[0.107, 0.068, 0.003, -0.158, -0.102, 0.064] Answer: 0.107, 0.068
[[0.920, -0.871, 0.342, 0.214, -1.054, 1.262, 1.684], [0.854, 0.818, 0.783, 0.443, -1.396, -0.269, -0.060], [1.521, 1.170, 1.086, 1.243, -1.708, -0.900, -1.326]] Answer: 1.684, 1.521
[0.0, 1.4, -1.5, 1.3, -1.6, -0.2, 0.1] Answer: 1.4, 1.3
[0.030, -0.106, -0.163, 0.151] Answer: 0.151, 0.030
[0.7, -1.8, 0.9, 1.2] Answer: 1.2, 0.9
[-0.063, 0.093, 0.115, -0.123, -0.095, -0.186, -0.176] Answer: 0.115, 0.093
[-0.17, -0.03, -0.03, -0.02, 0.12, 0.08] Answer: 0.12, 0.08
---
[[-10, -8, 5, -7, 17, 6], [-48, -8, -3, -8, 14, 36], [-30, -3, -8, -20, 24, 30]] gives -10
[[-7, 21, 43, -22, -8], [10, 12, 17, 7, -47], [-4, -11, -11, -14, 51]] gives -7
[[-17, 26, -13, 10, 15, -9, 17], [21, 11, 7, 12, 10, -12, 13], [8, -24, 1, -21, -49, 11, -21]] gives -17
[[-33, -25, -15, 21, -25, -25], [44, -8, -22, -5, 14, -27], [-4, -11, -16, -21, 16, 30]] gives -33
[[-29, 49, 33, 47, -14, 41, -48], [36, 47, -35, 24, 44, 36, -37], [34, 22, -18, 20, 10, 0, -26]] gives -29
[[32, -40, -7, 25, -1], [-33, 10, 28, 2, -32], [14, -10, -24, 21, -39]] gives 32
---
[26 18 10 14 80]: 26, 80

[62 67 88 16]: 62, 16

[[131 580 265 194]
 [248 506 423 117]
 [869 281  17 303]]: 131, 303

[-621   70  535 -252 -455]: -621, -455

[-924   32 -951 -727  833]: -924, 833

[154 869 506 915 529 614]: 154, 614

[201 157 169  21]: 201, 21

[[-710 -188  427 -480 -896 -171]
 [-770 -170  172 -490 -861 -278]
 [-744 -287  721 -538 -921  -66]]: -710, -66

[5389 6762 3336 2793 7617 8142]: 5389, 8142

[-42  26   4  45  -8]: -42, -8
---
array([-44,   4,  33, -10,  26, -53, -42]) gives -44
array([-11,  15, -10,   9, -46, -14]) gives -11
array([  1, -41, -21, -16,  44,   3]) gives 1
array([ 25,  20, -54, -49,  -9]) gives 25
array([ 20, -17,  -4, -31, -19,   5, -45]) gives 20
array([-10, -11,  18,  44]) gives -10
array([ -3, -35,  32, -26, -31, -40]) gives -3
---
[[ 36 -33  18   2 -19]
 [ 39 -36  44 -24  22]
 [ 38 -13 -38  36  25]] >> 36, 25

[[-33 -48 -15 -20]
 [  9  31 -24   6]] >> -33, 6

[[ -7   1 -11  34]
 [-34  36 -39  -1]] >> -7, -1

[[ -5   0   4  -6 -39   8]
 [  7 -23  -7   0 -40  -4]
 [  9  -2 -24  -2  20   7]] >> -5, 7

[[ 42 -23  28   6  11   0   6]
 [ 18 -11  16   2   9   0   2]] >> 42, 2

[ 10 -15  52 -11 -16   1  -6] >> 10, -6

[[-18 -51  21  20]
 [ 39 -35  22   6]] >> -18, 6

[-28  -9  16 -44 -15  -4] >> -28, -4

[  7  -1 -40  -2   3] >> 7, 3
---
[144 200 154  42] gives 42
[92 51 98 53 15 76] gives 76
[3 2 3 7 8 4] gives 4
[224 202  24 172] gives 172
[ 430  878  229 -644  470 -857] gives -857
[46 85 13 88 55] gives 55
[8 1 5 3 1 3] gives 3
[865 640 221 395] gives 395
---
array([[587, 793, 776, 917, 838],
       [587, 819, 727, 914, 623],
       [614, 927, 100, 856, 655]]) value 914

array([-713, -428, -311,  624,  950, -938,  885]) value 624

array([57, 20, 69, 92, 26, 33]) value 57

array([[ 605,  589,  605,  653,  576,  205,  521],
       [ 697,  611,  698,  819,  587, -618,  483]]) value 697

array([ 922, -716,  798,  183, -473]) value 183

array([[  38, -369,  728, -321, -310, -185,   84],
       [  75, -229,  578, -112, -609, -173,  -32]]) value 84
---
Q:
19  -21  -2  30  0  8  5
-25  9  5  -29  -23  -6  -9
-27  25  6  -52  -24  -10  -20
A: -23

Q:
37  27  -39  44  -6
-22  -27  -35  -16  -30
A: -35

Q:
-33  -14  -7  -31  -46
-36  -42  -38  29  27
-25  20  34  -2  24
A: -38

Q:
-11  -1  51  10
-13  28  15  23
39  -7  29  -45
A: 28

Q:
-24  3  -28  -2  -3
-18  -19  -52  -8  0
-40  42  -29  -12  -19
A: -52

Q:
-30  -8  14  11  -18  -15
-7  -7  13  3  -4  -17
-14  -12  22  14  -11  -43
A: 3

Q:
11  -37  49  24  -25  41  30
-25  33  -26  -12  40  -34  -42
-12  29  -35  -34  20  -24  -18
A: 40

Q:
-4  18  25  -51  -2
13  42  -17  35  -29
A: -17
---
(-24, -50, 19, -30, 13): 13, -24
(41, -20, -14, 19, -22, 12): 12, 41
((-40, -7, 9, 7, 11), (-16, -18, 13, 29, 5)): 11, -16
(1, 20, -43, 5): 5, 1
(14, 45, -26, -37, 11, -31): -31, 14
(-46, 23, -28, -23, 3, -29, 21): 21, -46
---
[[6, -12, 42, 18],
 [-9, 19, 9, 16],
 [2, 8, -31, -20]] --> 6

[[-4, -8, 29, -6, 21],
 [43, 35, -10, 38, -9],
 [-5, 9, -41, -5, -15]] --> -4

[[2, 22, -9, 40, -11, 50],
 [-8, 4, -26, 48, 13, 37],
 [-16, -21, -20, 3, 24, -24]] --> 2

[[32, 33, -39, 9],
 [-42, 38, -49, 16],
 [-37, 17, -46, -22]] --> 32

[[-52, 10, -30, -22, 16, -11],
 [-53, -6, 28, -12, 53, 24],
 [-4, -7, -27, 1, 9, -4]] --> -52

[[-11, 1, 5, 0, -11, 35],
 [15, 12, -10, -2, -14, -5],
 [0, 49, -9, 14, 19, 17]] --> -11
